One turn sends every row of this set to another row. A few are shown first. Where does it send the rows asked after them?
bos: [-15  -3  -2   5  -3   0 -11   8   2  -1   3   0   6   4 -11  -4 -10   9
 -11   5   2  17   7 -18   1   2 -10 -26  -1 -13   4  -1  20 -10   1  11
   2  -2 -14   8  -7   0   7 -22   8  -7   7   7  23 -10 -26   8 -13  -3
 -16   2  -2  34 -15  16  17  -5]
fomub: [ -4  30   3  -5  14  15   3  24  -3 -21   0 -14 -17  -6 -18  21   2 -10
  18  23   8  18   7  12   4 -20   0  -5   4  23  16  17   5 -20   4  13
   7  -5 -16  15  -8  19 -20 -12  -5 -12  -1 -10  20  -1   2 -15 -12  14
 -24 -14   0  22  -9   7 -12   7]
buka: [-21   7   7   2 -23   4  20   1   1  -1  17 -35 -11  -4 -10  17  -8  13
   1  16   9   4   0 -12   5  -7  -7  -4  -1  -6 -11  -8  -1 -15  -6   7
   1 -19 -14  13   2 -19   2 -16  21  -2   7  13  18   0  -7  11 -21   8
 -19  18   4  16   6  10  18 -15]
Raz: [-10   6  12  -4 -14  10   8  -7   9   4  15 -18 -11   2  -6   0 -18   7
  -2  21  19  16   4 -10   0  13  -8   8 -14  -5  -5 -18   3  -1 -12  -6
   8  -4 -14   4  -2 -10  -7   2  17  -3   9  16  10   1 -18   5 -21  18
 -16  12 -11  30 -17  -7  30 -25]
Fanu: [  5  21  19  -1  11  -1  -7  18  -1 -11   2 -36  -3 -11 -12   5   0 -11
  20  21  14  36  -1  17  21 -12   7  -7   7  20  16   2   4  -6  -6   6
   8  -2  -6   7   4   9 -16  -2 -14 -23  -1 -16  20  -5  -4 -14 -16  12
 -22  -2  -1  13  -7   4  -7  10]
Puz: [-13   1  16   2  -8   9   8   4   5  12  16 -25 -13   2  -3   4 -17   2
  -9  19  18  13   7  -6   5  16  -6   6 -13   4  -3 -21   2   5  -6   0
  13   1  -8   0   1 -19 -12   1  12  -5  10  17   7   2 -15   1 -24  23
 -19   4  -7  25 -18  -7  31 -22]
nid: [-17   8  -7   1   1   9   9   3   1   7  19 -16 -13  -7   0   6 -34  12
 -16  23   1   8  -6 -14   6  26  -8   0  -6  -5   2  -9   5   3 -17 -15
  15  -3 -19  14  17  -6   8  -1  10   9  -6  -1   9   0   4  -3   7  14
 -19 -11 -16  14   1  -6  20 -26]
Lev: [-11  23 -13  -3 -18   6  -9  16 -12 -25  14 -10 -23  -2  -9  16 -14  -9
   7  21 -15   7  11  10   4   6  -9   2   3  10  14  13   9  -4   3  19
   2  -1  -9  23   1  18 -10 -17 -10  -4   2  17 -11   7  17  -9 -20  19
 -16  -2   6  -7 -18  -5   5  10]
lav: [ -4  17  12  -6  10  10   2  18  -9 -20   0 -22 -27 -14 -21  15   8 -18
  19  31   8  18   2   6  22 -12  16   0   2  15   2  10   3 -12  -6   8
   4  -1 -20  17  11   9 -16   3   0  -9   0  -9  10  22  -5 -20   3  25
 -20  -4   2   5   9   9  -6   6]
fizi: [ -5   8   2  -4 -11   0  24  -3 -23   1  24  -5  -8   0   0 -10 -12 -11
  10  -1  -4   4 -21  17   1 -13 -18   0   9   8   7   8  -4   8  -5  18
   2 -21 -29   0   2  -5   2  -5   5  -2  -5   0  17   1   7   4  -5  -3
  -3   6 -10   8  -8   7 -11 -14]
fatef: [-16  -2 -16   0   4  21   9 -10  -9   8   9 -23 -13   0 -11  25 -19  17
  -4  21   7  -4   4  -9   0  -3  -2   9  -8  -7   7  -2  -7   0  -2   4
   8   1 -22  25  10  -2  -3 -19  27  14   4   0  33   2  -6   0   7  22
 -14  -1 -13  29  16   8   4 -21]
kone: [ -4  10 -11  -7  -8   4 -25   3 -14 -27  20 -18  -2   8  -4   3 -11   5
  12  22  15  20   6  18   3   6  13  15   3   1  21   5  11   4   3  17
  -5  18  -8  21   0  24 -15 -10  -2  -7  -9  10 -10  -5   0  -7 -12  24
  -2  -2   0   2  -5   7  -2  12]
mumo: [  1  31  -6  -8  21   3  -4  21   4 -12  -1 -24 -22 -14  -5  16   1  -1
  20  38   9  22  12  10   8 -12  11   5  -5  13  16   3   1   4  -4   6
   6 -13  -9  18  13  11 -11   4  -6 -17  -8 -10  19   0  -1 -27  -2  21
 -22 -13 -27   1   3  -2  -4  -1]
gadev: [ -4  -6  -7 -14  -6   1   2  -7   3 -21  20   3 -21   3  -6   6   6  14
  20   6   7  13  -4  17  -2  -9 -18  12  -2  15   5  18 -12  -1   6  21
   9  -3 -10   5   6  -1   0  -6  11 -10  11 -22  34 -11  -1   2   5  18
 -12 -15  -1   6 -19  14   1 -25]
rema: [  0  -4  -5  -9 -12   5  -2  -9 -19 -17   4   8 -17  -3  -6  10   6 -15
   5  -8  10  10  -7   4 -12  -3   3  27  11  20  -3   7   3   4  -6   2
  15   3 -28  14  11  -3 -11  -1  17  12 -10  -2  13  12 -18  -7   7  16
 -11   8  -8  12 -15   3   4 -14]
Pasis: [ -6  28  13 -10  12  11   4  20 -18 -12   3 -20 -17  -4 -11  -3   2 -13
  17  30  19  25   4  20  12  -6  11  -1  -2   9  11   4   0  -5  -4   9
   4  -8 -36  -3  -9  20 -13  -2   3 -19  -8   3  17   4  -1 -10 -17  20
 -16 -13   0   2  -1   0  -3   9]
Sobav: [-12 -21  -4   2   1  -7 -17  17  17  20   9 -11  -3  11  -4  13 -17   9
 -17  13  17  15   0 -14   6   0 -11 -12  -1   7  19  -6   9   0   7  10
   6   2   2  17   9  -6  11  -7  -5   2 -10  -7  22 -13 -13  -1 -17   7
 -23  -6 -18  11 -15   1  14 -20]
pobe: [-17   4 -17  -6   1  14  -8  16  -5 -21  14  12  -5 -10  -2  -2  -3   0
  -3   3 -18  10   3   7   1  -4   1   2  10  16   0   2   8  -8  -8  29
  20 -12  -9  20  21  -5   9   7  14  -8   6  -4   5  12  -9  -2   6  -3
 -15  -9  -3   3 -25   5   0 -31]
guv: [  8  12   8   4  -7   2 -21  -6 -16 -16  17 -17  -8   3  -5  20 -23   7
  25  22   4  19   5  11  16   5  -8  16  -8   6  28  -2  -1  15   1  17
  -7   4  -8   8  15  22 -14  -3 -14 -14  17   1  12   2  18 -14  -8  23
 -10  -3   1  15 -18  -4  -1   7]
zut: [-13  -3   2  10   8   1 -14  12  -4   1   7  -7   9   5  -4   1 -14   5
 -16   4   8  16  10  -9   4  10 -11 -25  -2  -6   5  -4  20  -7   8  16
   7   4 -14   0  -7  -4   4 -28   9  -5  13   7  23  -9 -21   1 -12   4
 -16  -5   1  36 -13  15  17  -4]
miv: [-13   5  -7  -7 -21   3 -11   7 -13  -5  23 -12 -21   2 -11  12 -23  -9
   6  24 -15  19  -2  21  20  -8   2  -5  -1   6  28 -16   3   2   5  20
  -9   4  -5   9   6  19 -10   3 -18  -2   1  -5   4  17  25  -4 -24  21
 -12   1   8   3  -5  -2 -15  -3]
Mivob: [  3   0  -6 -11 -10  16 -18  14 -17  -6   4 -24   1   2  -1  17 -10 -14
  17  18  -4  16  15  23  14   1   5  17  -8   4  24 -12  -1   5   0  22
 -11  10  -9  20   7  16  -7  -2  -5   7  11  14   9  22  -1 -11 -25  15
  -6   2 -14  -8   5   2  -6   8]
dig: [ -5 -11   1   6   3  10   0   1  -4  -7  17  -4 -18   7 -13  17  -3   3
 -12   8   2  -9  -2  -4  19  17 -19 -17 -14  -3  11   9  -2  -9   5   4
  10 -11 -16  -2  -6  -5  11 -11  11   4  16  -9  32   6 -11   6 -26  14
  -6  -8  -4  25  11  30   5  -3]
zadav: [ -5  -5 -10 -18  -5   0  -7  12   5  -7  22   5 -11  -3   0 -13  -2 -12
   2   9  11  26   7  30   0  -5 -12   3  -4   5  10 -13   8  -5  13  22
  10  -6 -15  -7   4  -1   3   9   9   4   4  -7  24  10 -21 -10 -15  16
  -3   3 -26  -3  -8   7   5 -39]
pofub: [  3  16 -10   1  -7   0   2  -2  -6   2   9   4 -13  -8  -3   3  -3 -14
   8   3 -19  18   9  14 -21 -18 -11   3   0  11   4 -11   4  14   1  14
  16 -11 -12  -3   4  -9 -22  -9   5  -5  15   7  28  -2 -10 -12  -1  13
 -17  17 -19  29 -25   5   8 -20]
ruz: [ -4  22   3 -12  16   9  -8  24   3 -15   5 -14 -17 -11 -13   2  -3 -25
   5  34  11  30   2  15   4  -5   4  -6   0  18  20   2  12 -10  -6  -7
  14   8 -11   7  -2  12 -14  11 -12  -6 -16 -17   9  11  -3 -20 -17  26
 -19   2 -24  10  -6   2  -7   9]
Sinat: [ -5 -11 -14   6   4   6 -20  -9  13  -8   8   7 -17   6 -11  17 -10  10
  -7  14  -6  -1  -7 -24   8   8   3 -13  -3  -1   2   2   4  -7 -12  -4
  13  -9  -1  21   7 -10  13  -4  10  -3  -6 -14  11  13 -20   7 -23   8
 -12   7 -21  19  -4  22  10  -8]
Bozuz: [ -9 -22  -2   3  -7  -6 -15   8  19  14   7  -3  -4  11 -10  11 -13  12
  -8  15  15  16  -2 -21   5  -5 -14 -13  -5  -4  17  -6   5  -1   1   7
  -1  -4   2  16   5  -4  14   0  -3  -4  -5 -10  27 -11 -17   3 -23   3
 -21   3 -23  12 -16   3  12 -20]
sil: [-10   0  -1  -8  -4 -11 -16  -3  -8 -19  24 -12  -2  -6  -3 -15   3  -7
   5  11  -5  27  -8  13  -5 -13   5  -8   7   7  -1  -1   9  -5   4  18
  15  -5 -10  -8  17 -16   0  -2  17 -16   4 -18  18   6   3   3   6   5
  -3  22   2  22  -7  28   6 -11]
Mifor: [-21   8   2   7 -13   1  18   5  -4   7  19 -40 -12  -3  -6  18  -7  10
  -5  15  11  -3   3  -3   7  -9   0  -6  -1  -2  -8  -8   0  -8   4  14
   7 -16 -12  11   0 -21  -5 -25  21  -2   5  16  15  -2  -8   6 -19  12
 -16  12   6  17  13  12  14 -13]
leb: [ -6  29   7  -9  13   9   0  22  -5   3  -6 -17 -18 -14 -12  -4 -18 -19
  12  42  -2  34   8   9  11 -16   7 -14   2  15  15  -2   8   0   0  11
   7  -8 -18  10   6  14 -13  -3 -13 -17   2  -4  13  10   3 -18   0  19
 -24  -7  -3  14 -15 -13  -6  -4]
fiba: [-21  11  -5   0 -10  11  10   1   5   5  16 -15 -11 -11  -4   5 -32  13
 -10  24   0  12  -7 -17   4  15  -9   0  -6 -13   2 -13   9  -1 -21 -14
   5  -8 -19  18  13  -3  11   5  10  11  -2   0  15   1  -1   1   5   3
 -18  -1 -17  17   3  -2  18 -32]
denu: [-18   5 -15  -1  -7  22  11 -13  -1   3   7 -18 -11  -2 -13  23 -15  21
   4  19   4   1   7 -11  -5  -7  -4  10  -8 -12   0  -8  -5  -5 -10   2
   2   0 -19  28   4  -1  -1 -13  29  11   5   5  34   4 -15   4  -1  17
 -17   6 -18  27   9   9   8 -24]
laf: [  3   5  -4 -11 -20   4 -21  22  -8 -27   9 -25 -10 -14  -8  20 -17  -4
   8  22   2  22  13   6  15   4 -12  11  -2  11  16   4  11  -9  12  18
  -4   3  -3  20  18  13  -8  -1 -18  11  25  -3  13   9  18 -19  -4  17
 -10  -3  11  -2   3   8   5   7]
doliv: [ -7  19  -9  -6 -12  -8 -26   9  -4 -15  19 -17 -17  -8  -1  15 -21  -3
  10  24  -7  23   4  17  -5  -8   6   3  -1   1  15  -9  22   2   8   0
  -9   6 -12   9   4   9 -14 -16 -15  11  -3  -6  -5  11  19 -19  -3  18
  -9   5  -5   8  10  19   3  17]
babap: [ -5 -16 -14   6  11   7 -20  -7  11   0  12  -3 -16  10 -10  19 -11  10
 -11  14  -6 -10  -7 -14  13   8   5 -10  -2  10   8   6  -2  -2 -10  -1
  21  -1   2  24  12 -10   7  -7  10  -4 -10 -14   6  10 -18   7 -20  14
 -13   2 -21  17  -2  20   6  -8]
Fip: [ -3 -13   1   0  -4  11  -1  -1  -1  -9   9   3 -12   6 -13  13  -5   7
  -4   6   7  -1  -2 -13  15  14 -22 -13 -13  -8   9   8   1 -10   1   4
  -3 -13 -19   5  -6  -1  17  -5   9   6  15  -7  35   6 -18   8 -27   5
  -4  -6  -8  26   6  27   8  -6]
bedop: [  5   3   0   7  -6 -12   7  20  -2 -19  18 -10  -2 -18   5  11  -4  -9
  13   1   2  16  -5   3  -4  -5 -21  16   6   7  -3  -2   4   5  -6  11
   2 -15  -7   6  23 -24   3   1   2   7   3  -7  15   2   0 -24   5  -1
 -17   5 -27  -7  -9   3  11 -22]
led: [  6  27 -22  -7   6  12 -26   7  -2 -24  14 -11  -9  -5   5  14 -22  10
  21  22 -19  15  22  20   0   5  -1   7 -12   5  13 -11   2   1   1  19
   2   4  -5   7   0  11 -16 -13  -1 -11  12   1   3  15  14 -12 -26  19
 -13  -8 -16   5  -8   7   4  11]
tonud: [  4  26  -2  -3  21  19  -1  19 -11 -18  -1 -13  -5 -12 -11  15  -9 -16
  11  23   0  18   2  17  26   1   4  -8   6  17  20   3   1 -16 -13  10
  11  -5 -21  16   8  24  -2   4  -5  -8  -4 -10  21  14  -6 -18 -11  13
 -21 -12 -15   4   2  -1 -25   0]

Mifor -> dig
leb -> Fanu
And these:
pofub -> sil
denu -> Sinat
miv -> guv

One turn sends every row of this set to another row. A few are shown first. Where does it send the rows asked after them?
Poka: [  5  -4   9 -14  16  -4 -11  -4 -21 -17   5 -19  -3  19  24   9 -12]
dogut: [ 15  11 -13  -6  16  15   5  -3  -8 -11  -3  -5  18  10   0  -1  -8]
Ser: [ -6 -15 -14  -4   7   2  -1  -1   9   5   5 -12 -35   7  14   5 -12]
sogin: [ -4   0   7  -5   5   6  -5  -6  -5  -8   9 -17   9  -2 -24   4   4]
dizuz: [-16 -17 -11   5   7   3   0  -3  17   2   5 -21 -19   8  21   6 -14]
tep: [  2  -1  20 -16   6   3  10   2   5  -1   6   7  -1  -2  27   5 -13]
zoker: [ -5   3  15 -17   0  -5 -12   2  -5   2   7 -11   2   0 -25  12   0]
ruzug: [  1   0   0   0   3  -9  14  -5  27  -8  -5  -6 -12  18  16  11 -18]
zezoz: [ 10  19  -1 -13  12  -2  -2   4 -10 -13   0  -7   9  22   2   4 -23]
sagi: [ -4   9  17 -11   0  -3  -1   0  -1  -4  12  -7   0  -3 -23   5  -7]
Pozez: [-10 -24 -17  -1  10   4 -11  -3   6   6  -1 -24 -23   9  16   9  -3]
salu: [  8 -14 -18   0   4   9   9 -12  22   1 -14  -8  -4   6  10  11  10]
dor: [  7  -9 -17   0  11  -7  -4 -14   4 -17 -11 -24 -15  29   8  13  -4]
redib: [ 13  -8   3 -28  10  -2 -16   4 -17   6  -1  -1 -12   5  15  12   4]
feguf: [ 13  -2 -13 -17  -1 -11  -4  -1  11   7 -13  -1 -27  16   5  18  -2]
vasa: [-12 -21 -13  -4   3   3  -2   2  18  16   1 -12 -21   2  17   9  -6]
mep: [  9   7  -8 -26   6   3 -13   8 -10  12 -11  -2  19  13  -3  12  -3]
firo: [  2   3  -6 -12  10  10  -3   1   0   0  -9 -14  35  13   4   7  -6]
vid: [ -5 -13  -5 -11   0 -13  -8  -3  22   8 -18 -21   1  23  15  25  -3]
Gazi: [  9  17   2 -22   5  -2   2  12   2   6  -2   8  13  11   1   7 -20]
Batu: [ -9 -13  17 -14   9   0  -8  -1   1   1  -2 -16  19   8  31  13  -5]
bolo: [ -6   6  13  -4   4  -1  -4  -3  -6 -13  12 -19   4   4 -20   5  -7]
kisen: [-14 -17  -8  -7   3  -8  -9   3  12   9   1 -21 -26  14  17  13 -16]
vuf: [-11  -1  13 -11   2   3  -8   0   1   1   7 -15  18  -3 -21   9   2]
Lun: [ 13 -11  -1 -11  14  18   4  -6  -8  -5   4   1  -1  -7  21  -1   8]

zezoz -> Gazi
ruzug -> feguf
And these:
vasa -> Pozez
tep -> redib
zoker -> vuf

